A state moves one step at a time under one of 7 hidden systems, and each row is a state written as 18 numbers. Each run below is a few steps of one system.
J922, trace 1, 11 rows:
[[ 22 -19  -1 -29  37   5   4   8   4 -24  -2 -13  51 -15   6 -23  -6   8]
 [  9  16  15  19   4 -18 -12 -11  -1  14   9  15  23 -43  -2   1  51  -8]
 [-40   2  11 -41  -2  -8 -11  23   5 -28 -28   8 -17 -22  -7   7  11 -16]
 [ 11 -10  12 -26  15  28  13   7  -9 -12  12  42  50   7 -14  -5 -10  -6]
 [ -5  -6  57  10  -4 -20 -32  -9 -28  23  10   8  13 -12   5  -8  22   7]
 [-32   1  16   6  -8  10 -21   1   7 -38 -31  19  -6 -22  25  -6 -24 -24]
 [-10  -1   0   3  11  43  -5 -12  -8  14  20  52   5  20 -20  22  -5 -13]
 [  0 -16  56  -2  -9 -14  -3  -2 -32   9   1   1 -23  35  18   5  -8  11]
 [ -8  -2   2  37  -8  15  -4 -16   5  -3 -29  11   5  -3  21 -33 -49  -4]
 [-12   1 -15  30  27  30 -25 -32  -3  19  19   3 -29  14  -3  32   4  -4]
 [  7  -1  14   3  -9 -15  42   6  -2  -6 -12   2 -44  40  22  20  -6   0]]
J372, trace 2 (11 x 18):
[[ 34  16  11  -3  -6  -1 -24   2 -18   7  28   2   0 -31  -8  12  51   0]
 [-31   7  -9 -20 -38 -10 -16  20  -5 -42 -27 -13   4 -18 -14 -14  -4  -7]
 [ -5  -7 -22 -19  -6  16   6  -6   1  12  44   1  54  20 -20  -9 -13  -9]
 [ 29   5  42 -11 -23 -12 -22  19 -10   5  36 -11  -2  -8  20  12  20  10]
 [-10  13 -15   6 -44  15 -25  17  10 -22 -20  16   2 -33   4 -19 -26 -12]
 [-15  -2 -18 -16  -2  36 -19 -22 -24   8  42   4   8  27 -27   7  -5 -16]
 [ 17   8  36  -2 -45 -17  12  15 -13 -12  22 -19 -12  28  19   9  -4   7]
 [  3   8 -22  22 -31  15 -21  16  26  27  -4  10  -2 -18   5 -20 -41  10]
 [  9  -1 -22  -1  14  40 -34 -21 -21  -9  32 -10 -28  13   2  25   3 -12]
 [  6  23   0  12 -50 -13  36   5 -13 -20  -6  -9 -28  28  -7   8   5  -4]
 [ -3  -9 -32   3  -8   3  -8  13  20  42   2 -23  -2  11 -14 -18 -39  33]]
J275, trace 3 (11 x 18):
[[-41  17  26 -14  -2 -33  17  -5  23  18   5 -38  -9 -10   4 -11   8 -13]
 [ -4  -5 -18   9  14  22  -5  29  47   3  -5  30  19 -10   2  24 -27  19]
 [ 44 -19  -4  -4  14   2  -7  -7 -46  13  -2  30 -19   6   1   5  32   3]
 [-17  14  23 -21  -2 -13  21  -8 -13 -31 -28 -40  -5  -8 -10 -36   0  -9]
 [-43  -2 -16  28   6   0  -6  -9  33  10  10  11  51   1 -11  15 -10   1]
 [ 21 -17  14 -15  12 -11 -14  16   1  27  19  28 -25  -7  35  29  22  -3]
 [ 24  18  13 -14  -4  21  17  13 -14 -27 -42   8 -19 -18 -13 -37 -16   2]
 [-39 -13  -9  21   9   2 -21 -32 -25  -9  -1  -9  36  20 -32   0   5   3]
 [-16 -11  22  -6   1 -35   9  -1  21   9  23  -5   2   2  52  20  11 -23]
 [ 14  21   9   4  -7  28   6  26  26  23 -19  34 -21 -27  -7 -15 -28  11]
 [  7 -24  -9   5  23  22 -36 -14 -46 -23 -14   3  -4  19 -18  10   4  18]]
J914, trace 4 (11 x 18):
[[ 16 -10 -42  23  -7  13   2 -17 -38   2  -5  16  -9  34 -28  10   8   9]
 [-10   4   1 -13  -3 -34  29 -20  -3  12  17 -56  -9  19  11 -17   8 -11]
 [  6  18  -8  23  12  12  -1  21  54  -7   0 -23  15 -21   4  11 -22  29]
 [ 36 -11 -44   5   4   4 -16   7 -15  14  -3  26 -27  -8  -1  20  29   6]
 [ 10  14  -6 -32  -2 -13  46 -10 -19 -16  -9 -24  -3   1 -15 -34  20 -22]
 [-20   6  -4  11   6  -2 -10   8  23  -5  11 -34  50  -2 -32   4  -5  34]
 [ 19 -21 -23  -1  -5 -25 -31  15   7  15  21  10   3 -21  36  25  28  -3]
 [ 18  27   3 -33  -8  12  29  12   3 -10 -14  20  -9 -37  -6 -30  11 -27]
 [-17  -3   1 -11  -3  17 -22   5 -25 -23  -2  -6  32  12 -53   0   3  24]
 [ -7 -26   0   3 -26 -38 -17  -6 -10   8  33  -4  35  10  35   5  13 -15]
 [ -8  30  26 -13 -13  14  -4  16  35  14   8   9 -12 -44  13 -16 -14 -18]]
J283, trace 5:
[[ 29  13  18   0 -41 -31  13  30  -1 -17 -10  11  11 -25   9  -3  26   5]
 [-35   1 -34 -28 -12  18 -22   8  -4   2 -12  12   8 -15 -43 -17  -7  -8]
 [  8  -8  24 -13   0   7 -15  -6 -17 -23  50 -18  40  20   6  18   9  -2]
 [  6  19  19  13 -59 -24   9  25   3  24  -3  23   1 -13  -3 -13   2   6]
 [-24  -9 -19 -19  -7  34 -55   6 -10 -10  -2   1 -10 -11 -12  -6 -25  -5]
 [ 25  10  18  14 -18  15   9 -20 -28 -32  39   3  21  25   8  15  11 -17]
 [-19  14   7   3 -53 -20   8  11  -4  35  -6  -3 -31  12 -14 -15 -11   5]
 [ -2 -14 -22  -3   2  38 -41   5  10 -18  12 -12  -3   4  20   2 -48   0]
 [ 43  25  -1  33 -16  13  15 -24 -20  -2  30   7 -12  10   2  15  25 -11]
 [-21   4 -16 -17 -30 -21  10  13  -6   4 -25 -28 -52  16  -8  -8 -10   4]
 [ 14  -7 -38   4  15  35   3  -3  22 -12  22 -15  22  17  13   1 -42   1]]
J427, trace 6, 11 rows:
[[-34  17  13  11 -36 -31   8   5  26  37  17  -8 -19   1   8  11   5  -8]
 [  9  -3 -23 -18  16  36   0  24  30  -7   0 -14 -15   9   4   4 -49  18]
 [ 43  -2 -16  30 -12  12  -6 -23 -48 -14   2   9 -14  18  -1   4  17   0]
 [-35  12   8  -1 -24 -43  12 -12  -4  13  -7 -46 -12   4 -12 -19  15  -3]
 [ -3   1 -26   8  27  13  17   8  52  -4  18 -20  29   7   7  18 -24  14]
 [ 51   1 -14   8  -3   6  -4  11 -15  16  11  23 -36   1   7  27  28  10]
 [ -4   8  -6 -28 -21 -21  15   7 -20 -20 -34 -32 -20 -10 -13 -38   6  -4]
 [ -8   0 -28  16  23   6   9 -20  14  -8  16 -21  60   4 -22  -1   5   6]
 [ 18  -1  14  -3  -2 -22  -6  19  12  22  31  10  -7  -5  19  42  39   7]
 [ 13  11 -13 -36 -21   4  14  37  12 -16 -30   5 -18 -27   1 -28 -18  -5]
 [  7  -5 -26   2  16  29 -23 -22 -31 -18   7  -3  36  -1 -38 -11  11   3]]
J275, trace 7:
[[ 18 -19  10 -13  47  10   0   4  16  -5 -18  -7  25 -20  24 -31 -29  11]
 [  3  19   5  44  28   2   3 -31  -7   3 -13  16   0 -19 -16  13  41  -1]
 [-45 -16   4 -32   6 -32   8  16   3  -6 -32   2 -30   7   1  16  11  -6]
 [  3 -14   7 -17  28  17  30   4  15   9  -4  35  43   6   2 -21 -30  -3]
 [ 15  -4  42  23  27 -10 -28 -12 -19  21  -4   5   6 -19  -3   2  31  24]
 [-27  -2  -7  -2   6 -19   1   0   8 -37 -50   1 -21 -26  22  -4   6 -22]
 [-33  -2   3 -10  16  23  23 -13   3  21   4  46  14  20 -26   4  -8 -20]
 [ 10 -25  59  -7  18 -18 -14  16 -13   4  -1   4  12  11  20   9   0  30]
 [  5   1  -5  29   4  -5  -3 -15   3  -7 -44  12   0 -38  25 -37 -10 -14]
 [-46   7   8   1  31  24 -12 -29  -5   8   1  11 -25   8 -23  23  10 -18]
 [ -6 -23  35  -6   2 -22  30  21   4 -18 -14  19   6  35  26  23 -14   9]]
J408, trace 8:
[[ 38  -2   9  17 -25 -24  -1  33   8   3 -11  28  -6 -19  25  18  17  17]
 [ -8  -5 -35 -32  11   6  -3  -8 -19   2 -31   6 -13 -24 -19 -38   6 -22]
 [-13  13  16   0  17  16   2 -19  -7 -30  32 -27  37  19 -28  20  14   3]
 [ -8  -6  19  12 -43 -44   3  24  14  27  11  14  12   4  21  13   7  10]
 [  4 -15 -16 -34  24  17 -19  13  13   4 -20  10  -6 -37  21 -30 -24 -12]
 [ 16  20  11  13   8  40  -9 -16 -27 -38   8  15  11   0 -30  19  21  -2]
 [-39  -7  14   2 -45 -42   3  -3 -21  17   2  -4  -4  28  -7   2  10  -3]
 [ -9 -15  -2 -19  18  11  -3   7  34   8  11 -13  21  -7  34 -21 -50  -7]
 [ 38  19  15  30   6  38 -22   3  -3  -5   6  31 -14 -20  -1  23  10  11]
 [-24  -7 -11  -7 -28 -22   0  -9 -40 -11 -31   1 -39  17 -11  -7  14 -16]
 [-20  -3 -11 -11  13  16  21 -18  15   3  26 -28  31  31  -2 -16 -37  -8]]
J372, trace 9:
[[-44  -9  33 -18   2 -13  -9  14 -14  -9 -22  13 -11  17 -27  25  14  13]
 [  3 -32  -1 -14   2 -13  26   2   3   1  -9  14  34  17  33 -32 -36 -12]
 [ 15  16  41  20  29  18 -14 -21   1  37  21   9   2 -24   0  -6  12   3]
 [-36  -7  20  10  -2  -5 -24   6  -2 -43 -33  14 -19  -4  16  27  -1  -6]
 [-18 -11 -18 -13   2   7  41 -15  -2  23  -3  35   9  26  -4 -19 -19 -30]
 [ 19  -3  57  -2  32   5  -3  -4 -12  24  12 -17 -13  15   5  -1  -4  29]
 [ -5  -5   2  49  -9 -10 -10  -1  14 -24 -37  19   0 -18  37   6 -14   0]
 [-34  -1 -24  -8  27  16   6 -28   3  36   4  20 -25   5 -16   3   7 -30]
 [ 11  -3  40 -18  25  -1  34   8 -10 -25 -10 -16 -17  35   3  14  -4  18]
 [ 12 -12  -9  45  -5 -23  12   0  10  27 -33  23  21  -6  11 -20 -12  21]
 [-21  -8  -8  -5  52   6 -27 -29   4  17   5 -19 -24 -18  13   5  14 -16]]
J408, trace 10 (11 x 18):
[[ 17  -6  16 -29  -7  -6  11  19 -25 -14  18   9  36  20 -31  16  27  16]
 [ -6 -10  16  -7 -29 -38 -13   7  -7  19  -1  -6  42 -23   5 -39   4   2]
 [-24   4   0  -5  18  15 -36  -2  25 -16   6  10  27 -47  14   1   1 -23]
 [ -8   8  23 -20 -18  17  -8  17 -14 -21  12  47  -7   3 -12  35  19 -15]
 [-15 -17  23 -31 -34  -5  -6  12 -32   4  -9   9  11  21 -13 -33 -27   2]
 [ -9  -4  18  27   2  23 -35 -24  -1  -2  16  -6  39  -9  16 -22 -34  -5]
 [-16  17  20  28 -18  13 -27  -8   5  -3  10  26 -35 -10  24  31   3 -22]
 [-18  -6  -5 -28 -17  20  11  13 -10 -11 -18  14 -43  30  -2   0 -35 -10]
 [ 21  -7   3  18   4  32  -3 -18 -23   8  15 -13  11  38 -10 -18 -39  21]
 [  6   9   7  54 -15 -15 -17 -27  -3  14   5 -25 -25  -2  32   1   0   1]
 [-15   9 -39   1   5   9  18  -1  31  -4 -14  -7 -47   1  18  13 -16 -20]]
J283, trace 11:
[[ 28 -14 -56  15  17   5 -15  -3 -10   4  -5  23   1  -9  -8  19  30   5]
 [ 10   3   0 -46  10 -21  30  -5 -18 -15   3 -34  -8  -3   1 -20  31 -20]
 [-15  14  -2   1  -1  -2  27  24  41  -3  -6 -18  39   0 -29  -4 -18  31]
 [  6 -25 -26   4   8 -15 -43   8   5  29  23   9  24 -18   8  21  25  13]
 [ 26  12  19 -39  -7  -4   8  17 -11 -30  -4  11  -5 -36  12 -12  29 -24]
 [-26  11  -2  -9 -10  12  10   8  -9 -13 -17   6  28  11 -62  -8  -3  17]
 [-19 -31   4  -3 -11 -24 -34  -6  -9  15  38 -12  44  15  18   4   1   0]
 [ 15  27  35  -4 -28   9  -6  20  17   5  11  26  -4 -40  20 -11  -2 -16]
 [-15   3  -3   1 -11  30 -31   7 -29 -22 -22  23 -15   5 -43  14  -1  13]
 [ -5 -23  -1  -3 -23 -11   2 -25 -38 -14  24  -5  25  39  19  -9  -6 -25]
 [ -7  32  32  10 -29   7   8   1  22  34  18 -10 -13  -8   4 -22 -27  -3]]
J914, trace 12:
[[-34 -12 -13 -31  -1   9   0  -7 -12  -5  -1 -34 -10  36 -17 -17 -35  -1]
 [ 24   1  15  35  -1   8   3  -8  16   0  42 -16  26  24  28  20 -19  13]
 [ 11  17  -6  27 -21 -11 -10   6   8  29 -20   4 -55 -24  13  -2   6   5]
 [  1  -1 -41 -23  17  30  15  -6  -7 -37 -22 -14 -23   9  -9 -10 -20 -14]
 [ 13   8  -4  20  -1   0  30 -15  -8  10  34 -16  25  43 -26  18  12  18]
 [  4  -4  -2   8 -10 -45 -10  14  18  24  -8 -42 -17 -17  25  -9   6  23]
 [ 22  10 -43  -1  26  33   2   2  27 -22 -10   6   2 -35  11  -6  -9 -13]
 [ 13  15 -13  -7  -1   6  15  -3 -25   0  12   9  -8  15 -47  24  46   6]
 [ -9 -16  -3 -24 -20 -50  15  16  -2  -5 -11 -38  26   7   2 -25   3  13]
 [  9   5 -13   9  18  19 -24  -1  34  14  26  -4  44 -38   9  -8 -10   2]
 [ 15  14   4  -7 -10   2 -19  12 -16 -16   4  24 -27 -25  -5  32  48  -9]]
J427, trace 13:
[[ 18 -16  16 -22  11   8  -9  41  20  32   4  30 -15   2  11  19 -17  28]
 [ 31  -8  -2  -5  -1  17 -12  -6 -33 -28 -32  10 -16 -19  19 -37 -13 -14]
 [-43  13   6  22   2  -2  -7 -41 -22  -2  -6  -7  17  -1 -34 -10  20 -16]
 [-35 -17  24  -8  14 -20   8  13  32  11  22   0  20  26  19  36  -9   6]
 [ 43  -2   3   0  -3  22   8  21  14  23  -1  38 -18  -8  29 -10 -31   4]
 [  4   4   2   5   9  19 -31 -19 -41 -13 -32  -9 -33 -14 -20 -23   3   4]
 [-49  -9  -1  16   2 -25  16 -31  -7 -25  -7 -13  27  26   0   9   9 -20]
 [ -2   1  15   2  11  -4  25   7  36  54  32  15  10  16   9  15 -11   9]
 [ 39  -4  13  -4  15  18 -15  25   3  -7 -24   3 -39 -16  22  -3 -19  25]
 [ -7  -2 -31  19  -2   0   0 -31 -35 -24 -39   6 -10  -4 -12 -23  12 -22]
 [-41   1  16  -7  23 -19  22 -26   1  19  22 -22  18  25 -20   9  21  -7]]
J922, trace 14 (11 x 18):
[[ 39  19   3  21  16  -5  27   6  22  26  15  12  21 -18  -8  12  31  20]
 [-10 -14  -9 -27   1 -34 -18  19 -13  -2 -39 -17 -27 -23  -5 -11  26  11]
 [  7   7 -18 -25  22  22  29  -9   6 -37   1   2  38 -13  -6 -20   0 -28]
 [-10   8  32   4  12 -19  -4   4   3  29  18   6  26  -9 -28  20  41  20]
 [-10 -24  15 -31  -2 -25 -15  28   3 -27 -32   8   1 -25  34 -10  -5  -7]
 [ 12  16  -4  -6   7  45  -3 -13  -8   1  10  40  25 -25 -22 -19   2 -22]
 [-26  -2  51  -2   0 -13 -21  -4 -29 -10   5  -3  -3  15 -15  27  30   9]
 [-22 -18  14  -3 -13  -9  11   8  12 -14 -23  33  24   0  34 -18 -36 -20]
 [  4   6  13   9  20  45 -36 -15  -6  37  24  24  -7 -12 -11  -1 -10   1]
 [  4  -2  34  17 -14  -7  -5  -4 -31 -39 -16   4 -32  23  18  27   8   1]
 [-31  -8 -15  14 -15   6  23 -17   2  22 -18  28   8  21  -5 -27 -38 -16]]

Name the system that made each run.
trace 15, 2 rows:
[[-33 -28 -17   1  12  -7   0 -19 -24 -38 -10  -3  13  39  -3  24   5  -9]
 [ -5  -1  28  -6  -6 -28  39  -6  14  40  20   7  13  11  27 -15  -5 -17]]
 : J275
trace 16 (2 x 18):
[[ 13  -7 -14 -36  12 -10  30  18  -3 -30   9  -6  30  15 -20  18  30   6]
 [  5  -4  16 -20  -9 -38   9  12   5  29   6  -5  42 -24  -1 -34  17   6]]
 : J922
trace 17:
[[  7  -1 -32  25  -9 -28  33  -1  -9   0 -47  -4 -23  13 -12  -6  11  15]
 [-20 -15 -39 -23  38   1   5 -17  20  11   9 -36   1   2  12 -15 -16 -17]]
 : J283
trace 18:
[[ 42   9 -10 -11  10 -21  35  14  14  31   1   6  10 -26   0 -18  28   7]
 [ -3  10 -16 -26  23   7 -18  15   3 -10 -19 -21   1 -34 -42  -5  24  21]]
 : J275
trace 19:
[[-22 -28  -1 -25 -29 -16 -41   1 -28  -5  16 -11  28   6   9 -19  -9 -11]
 [  9  25  23  12 -18  22  -7 -12  16 -13  38   2  19 -23  30  -4 -10 -31]]
 : J275
trace 20:
[[ 19  20  -7 -19  24  12  48  17  43 -15   2 -17  20 -11   0  -7 -12   3]
 [ 24 -10 -15   4  13 -21 -15  15  -5  27  -5   3  18 -19 -26   6  40  37]]
 : J922
trace 21, 2 rows:
[[ 28  29  27  39   8   7   5  -9  22   9  26 -31   0  -7  11  10   2  21]
 [  1   2 -42  21 -12 -12 -14  13   8  -6 -41   1 -42 -19   3  11   9  10]]
 : J914
trace 22, 2 rows:
[[-46 -25 -15   1 -13 -30 -23  -5  -1   0  11   3  46   4   0  10  13 -12]
 [  3   8  22 -51   3   1  18  13  18   9  36   3   9 -15  22  -5   3 -29]]
 : J372
trace 23, 2 rows:
[[  8  18   3  -7 -15  43   8   1 -13 -15  27  -6 -18  40 -26  20 -19   7]
 [ 15 -15  -2  26 -46 -26  -9   6 -25   3   0 -21   6  30   6  -8 -14  27]]
 : J427
trace 24:
[[ 38   8   5 -15  31  22   3   3   2 -30  -4 -43   3 -15   6 -22 -15  15]
 [  3   8 -26  47 -13 -16  -5 -13 -10 -14 -15  17  14 -11 -15  20  42   2]]
 : J427
trace 25, 2 rows:
[[ 14 -13  -9 -15  12  10 -20  41  21  20  -6  40 -10 -14  -2  28   1  25]
 [ 41 -12  -2 -23  14  10   7  -4 -45 -29 -22  13  -1  -3  -4 -25  16  -7]]
 : J275
trace 26:
[[ 26 -13   9  28  10  -5   6   0  11  19  -6  53  25 -19  33   0   4  -5]
 [-18   6  24 -26  22   7 -22   0  -8  17 -25  11 -41 -34  -8 -14  10  -9]]
 : J427
trace 27 (2 x 18):
[[ 16  -1 -17  44 -19  -3   6   4  13  32  10  23 -23  22  15  31  -6  15]
 [ 23 -10 -14 -26  10  10  -1   5 -18  12 -12 -26 -54  15   5 -17 -20  10]]
 : J275
trace 28 (2 x 18):
[[ 24  -5  -1  -8  26 -14   8 -20 -37  -3 -15 -35 -31   8  -6 -12  32   8]
 [-16  16 -12  30   1 -26  30  -4  29 -18 -29 -34  23  -8  -9  -9   1  15]]
 : J372
trace 29:
[[  7  19  43 -15  23   1  31   2  -6   2  -3   5 -39  10 -10  22  28   2]
 [  4 -20  -3   2   3 -21  26  22   4  -7 -53  11  22   5  -5 -25 -21  29]]
 : J427
trace 30, 2 rows:
[[  2  -5   0  36  -2 -17  16 -35 -22  -1 -16   8 -34  17  33   5  11 -24]
 [-31  15  -6   5  19  18  30 -11  24  24 -19  -7 -34  16 -18  -9 -31   2]]
 : J922
trace 31, 2 rows:
[[ 27  -1 -12  38  25  27  -5 -34 -13  26  11  22 -24  11  12  11   2  -5]
 [-20   9  32  -2  -4 -25  17  -3 -15  -5 -32 -22 -53  14  -1   2   9   5]]
 : J427
trace 32 (2 x 18):
[[-14  23  15 -13  16   2  59  -9  23 -17 -16  -5   0  -1   5 -18 -11 -27]
 [ 11 -10   4  22  35  11  -1   7   3  27 -11  23  20   9 -32  14   2  46]]
 : J427
